One turning vector, and how many steps it has turned
The counts run from 0 to 1022.
[-39  -9  -6 -26 -11  25  25   1 -21 -12   9   0  21   0 -34   2  -3  17
   5  43  -8 -48 -10   1 -25  -9  -1 -18  17   2  27  14   0  -1  -5 -14
   0 -10  12] | 368
[ -1 -13  45  -4 -31  -8 -23   0 -27 -14  25 -30 -18  20 -14 -16 -13 -18
   3 -12 -19 -33  -7 -12   8  -2 -15  21   4 -22 -10  10   4  -3  23  26
 -28  21   7] | 389
[-18   9  -5 -40 -36   8   3  11 -13  -1  19  -1 -18  -5 -13   0 -10 -29
   6  34 -12  -1  21 -28 -40   1   6 -25   1 -17  24  27 -12 -27  -2  -5
  -9   3 -27] | 723
[-28 -17  -5 -17  -2  30   8 -23 -28 -24   2 -13  18   9 -29  11  -6  16
  10  42   6 -39   7  12 -22  -2  -9 -25  18  18  32  -3 -11 -13  -1 -23
   5   8   7] | 369
[-25 -23  17 -14  -1  32   0 -33 -25 -36  15  -9 -10  10   3   8  18  39
  -7  17  -3  -1 -22 -10   1   0 -12  -4  37   7  -2  -5 -28 -41  22 -12
  -5  -7  21] | 229
[ -7 -15   9 -16 -23   4  15 -32 -41 -14  23 -16  24  17 -12  21  -8   8
  17   6  -5  19  28   9 -18 -18 -18 -16  26 -17   6   1  -5 -48  -2  -9
   2  15   0] | 515
[ -2  -5  36 -49 -14  22  19  29 -14  12  14 -22  -3   7 -16  20   7   2
   2   9  -3 -40   3  14  24  -1  32 -10   8   3 -15   0  -7 -15   7  21
   5 -23  27] | 482
[ 21 -53  -2 -16 -19  25   0  24  -2  -6  -6  25   0   7   8 -17 -13  -8
   9  51   2   6   3  -2   0 -10  36  -7  -5   3   6 -12 -32 -26  16 -31
  17  17   2] | 831
[ 28   9  47 -30 -19   6  -8  40  -3 -14  25  -5  -8   6   2 -20  -4 -31
  -4  12 -10 -20 -13 -11   1   5   5  12 -30 -33 -37  10  -6  -6  12  10
  -3  -4  18] | 207
[ -3 -29   9 -41 -34  -2   6  -7 -17  17  17 -23 -21   3  -6 -15  -7  -6
  -3  10 -29   6 -23  -2   3 -32  22  26  17 -23  14  -2 -15 -39  20  12
 -21  -3  -7] | 114
[-18  -8  -1 -45  -1  19 -11  18   0  22  12 -10  -9 -10   9  -7 -27 -13
   4   6 -22 -32 -29  -6 -12  -1  31  -4  -8 -29   5  -2 -33 -28  34  13
 -15  11   8] | 259
[-23  -6   9 -36 -16  40   8 -17 -12 -22 -25  -9  13 -21   6  -8  -4  18
   4  11  -4 -11  29   6 -21  -3  -9 -13 -13   3  -6 -22   7 -32  -7 -43
   9  -2  18] | 913
[ -9  27  14  -8 -34   4   7  -7 -16 -15  16  -6 -26  14  -1  -7  -8 -28
  -2  33  -5  40 -11 -49  -2  10   1  10  -3  17 -17  16 -16 -16   4  -3
 -25  21 -32] | 175
[  5 -29  12 -46  -5   6  12 -30 -13 -30   3 -36 -21  11   5  15   7  31
   6  13 -12 -11 -12  21   3  -1  -2  -4  33  16  12  14 -19 -29   5  -7
  -9   3  25] | 984
[  1  -6  -4 -48  10  -9  18  15 -37 -10   0  -2  21  16  13  -7  -8   3
   2  18  -6 -46 -14   9   7   8  15  -2 -21 -36  17   0 -37  -1  27  14
 -10  15  32] | 616
[-15 -22   8  -7   8  26 -20  10  -5 -24  13   6  -8  36   0   1   2 -25
  28  31  25 -44 -31 -30  -5  19   0   8  -1  16   3  -1  -9  15  13  -7
  -5  20  20] | 136
[  4 -29   8 -15   5  18   2  18   1 -22  13   1   4   2 -13 -19  -6   3
  -5  51  -9 -43 -31   1  16 -22  27   6  12  -6  16 -11 -30 -15  26 -21
  -5  -8  16] | 833
[-43 -14  27   7  -5  35   4  -9  -6 -23  -3 -41  13  -6  15  -3  -7   5
  12  12  -6 -36 -25  16  22   8  -8   6 -16  -5 -15  20   1 -41   1   0
  -5  17  13] | 379
[-27 -18   4 -21  -8  32  18 -24 -16   3   1 -39   2  34  -7  15  -8  17
  21  -5 -12 -24 -13  19   6  -1 -17  18 -10  29 -28   2   9 -10  -2  16
 -20  37   5] | 524
[-24   1  -4 -36  -5   3  21 -26 -32 -19  10 -14 -19   3 -36   1  12  12
 -12  25  -9  -5   0  -9 -20  -3   7   0  15  16  15 -13  -8   0  36  12
 -57  22  13] | 580
[ 13 -28  10 -19  -3  42  20  -8 -10 -26  -4 -24   8  25 -12  -5  -9  10
   3  11  11 -14  30  20  34  19 -11   5 -12  37 -25  12  11 -16  -4 -19
  -1  24  -4] | 706
[  0 -26  -8 -31  -9   4  23  14 -23  10  14  -7   8  35   3  -5 -19   4
   6  36 -27 -31 -35 -10  29 -13  27  36   8  -6  12  -4 -32  -5  20  -4
  -7  19  -6] | 471
[  9  -5  42  -9 -13   4  -1   4 -25 -49  11 -22  -1  30  26  -6  16   8
   7  18  -3 -30 -19   0  13  15 -17   5  12 -13  -3  42  -9  -8   0   1
   2  10  22] | 565
[ -4  11  14 -42 -53 -12   6  18 -30   1  15  -9  -7  15  -4 -22 -14 -11
   7   6 -25 -15  -6 -24 -21  -6   1  29 -22 -33   6  17   5   8   5  19
 -24  12 -10] | 393
[-23   9  14 -17 -14  25   7   0 -37  -3  35  -8 -14  16 -41   3  15 -11
 -15  14  11   1  -2 -47 -16  18 -15   1   2   9 -12  23   4  -3  24  18
 -28   0 -23] | 998
[-24 -26  10 -20   3  30  13 -11 -20  15  21 -12  10  31 -29  17  12   4
  34  22   6 -13 -29   6 -17 -19   0  11   4   1 -10  -3   9  -5  -6  19
   0   7  28] | 880
[ 35 -18  35 -35 -48   0   9  12 -19  12  13  13  -4  14 -12 -25 -12 -12
  -1  18 -16  17  19 -15  -4 -23  27  14 -17 -11 -20  -5   4   3   7   1
  -6  10   7] | 754
[-22 -31   7   7 -33  10 -12 -18 -40 -20 -23 -13  17 -10  -8  -1 -20  -3
  -2   4  -4 -11  10  10 -10  -1   9  -4 -10 -29  15   2 -18 -20  33   7
 -15  38  24] | 793
[ 15 -26   7 -20 -35   5  -1 -27  -6   8   2 -26 -15   8  13   6 -25 -13
  26  21 -26  36   8   6  -7 -21  17   6   8   1   8  -2 -23 -32  13   2
 -23  36  -4] | 112
[ -2 -14  -6 -18 -10  12   4 -15 -35  -9  -5   2  22   5   0 -27 -41 -17
  -4   3 -17  -3  22   4   0  -7  -5   3 -28 -39   3 -10 -18 -46  22  -7
 -13  35 -11] | 795
[  4   7  20 -26 -40   1  11  24 -36   0  19  31  21  17  -9  -9 -10  10
  -8  30 -21  -5   0 -47   0 -23  26  11   4 -18 -14 -11 -16   2  20 -16
  14 -13   1] | 0
[ -4 -28  28   5 -22  42 -23   8  -7  11  25 -15  -5  22  -9  -2 -24 -28
  18   7   3  -2  12 -17   5  -6 -13  10  12   2 -17  -4   6 -31 -15 -19
  25   3 -32] | 598
[ -9  17  22  -3 -35  -9  19 -24 -31 -22   3 -20  24   6   1   3 -25 -11
  12  28 -33   4  36  -6   0 -17 -11 -14  10  -6   9 -19 -20 -41   7 -30
   1  11   6] | 510
[-34  -1  -9 -38  -4  21  18  -9 -23  12  -5 -30   2  12 -11  36 -23  -5
  25  13  -8 -19  15  -4   4  10  29 -19  -3  20  -9 -19 -17   1  21  27
 -18  37  13] | 943
[ 13 -18  21 -13   0  16   8  12  -7 -16  -3 -13  -7  30  24  17  -3 -31
  24  27  31  -7   9  -2  23  31  16 -11 -25  24 -21  11 -18  -2   2  13
   5  38  10] | 892
[ 10  16  27 -21  -2  25  15  11  -1 -13  24 -22  10 -10 -25 -22 -13 -19
  -5  12  -7  -6  26  21 -12   2 -29 -10 -26 -24 -37   8  20 -48   7  -5
  -1  -1   5] | 847
[  7 -12  10 -51 -24  14   5  -4 -17 -23   0   5  -5 -10 -10   2   0 -11
  12  21  13   1  46  -2 -32  -8  -3 -27  13  -5  24 -25   0 -30  -6 -30
   1  -2  16] | 908
[ -6 -15  -6   9 -20  27  -3 -29 -29 -37   4  14   5  29 -14  -6 -23   2
  16  36  -3  12  17 -23 -11  24 -11 -11   4  27  -5  15  -5  -5  12 -25
  -1  49  -5] | 644
[ 37  -9  34  -2 -19  -3   1  -6 -17 -47  19 -11 -11  31  11 -10   6 -28
  12  22   9  18  27  -2   5  13 -27  -7  -3  -4 -11  27  -9 -23   0 -13
  -2  26   4] | 567
[-11   0  -4 -43   4  24  12  24 -12   7  29  12  22   4 -30 -15 -22 -21
   7  38  -2 -37  -2 -13 -21 -20   4  -2  -8 -22   7 -34  -5  -8  13 -25
   6 -20  10] | 548
